One turn moves every row onto another: examples first, then more rows asked:
q351: [ -8  26   5  -2 -11   0   7   6   1   4  13  -6 -20]
q687: [ 20   2  31  37  29 -17  -7  41 -35  16 -11  17  11]
q894: [ -4  -7  12  20  48   2   0   8  11 -10   5  -5  11]
q503: [ -2  25  14  -4 -16   8  10   3  -7   0  13 -14 -10]
q166: [-25  11  21  20 -12  -7   1  13 -34 -32   0 -23   7]
q258: [ 17   4  29  38  29 -18 -20  44 -33  14  -8  11  13]
q80: [ -2  -1   4   5  16   2  -7  57 -24  16   8  -5  21]
q909: [  1 -10  17  28  -9 -28 -17  15 -45 -19 -22 -16  10]
q582: [ -7  17  30  30  -7 -17  -7  11 -33 -34  -9 -24  15]
q844: [-29  -4  10  14   5   9  -5  24 -39  15   6  10 -25]
q606: [-29  -3   7  13   6   4   4  32 -27  17  17  14 -20]
q118: [ 15  26  31  31   3 -18   4  -5 -11   5  -8  16 -27]
q9: [ 16 -20  -1  22  31  -6 -20   3  -1 -12  10  19   3]
q557: [ -4  31   1  -4  -7   8   6  11   0   1   7  -3 -18]
q208: [  1  -3  15  22  48  -1   0   4  13 -11   3  -5  10]
q203: [-17   4  24  26  -1 -10  -6  28 -42 -29  -4 -24  23]
q292: [  9  26  32  32   1 -13 -14  -8 -23   3 -14   6 -30]
q666: [ 38  38  20  20  13 -13 -15  23  -6  -2 -16  -6  12]
q493: [  1  -1  12   0   9   9  -1  49 -30  11  10 -13  27]
q807: [ 38  33  27  24  10 -22 -17  19  -6   3 -12  -8  14]
q213: [ 16 -18  -1  22  28  -6 -19  -3   1 -13  10  18  -1]
q797: [ 38  31  33  19   4 -12 -11  17 -14  -1 -10 -16  21]
q903: [ -7  -3  15  23 -19 -25 -10  -1 -38 -22 -18 -16  -6]
q65: [ -3  -4  13  19  45   1   2   1  14 -12   5  -5   7]
q847: [-18 -16   8  18 -14 -18  -9  17 -46 -16 -13 -15   2]
q473: [  1   6  -1   3  18   9  -6  58 -23  11   3  -2  20]
q365: [-22  -6  11  14   8   3  13  29 -30  18  12  19 -20]
q574: [ 13   0  30  37  26 -11 -25  38 -46  13 -16   7   7]
q870: [ 11 -22  -4  20  29  -3 -17   1   0 -12  12  19  -1]
q189: [ 11  32  30  31   2 -20  -6  -6  -8   4  -4  10 -28]

q666 -> q687
q80 -> q606
And these:
q493 -> q844
q847 -> q166
q870 -> q65

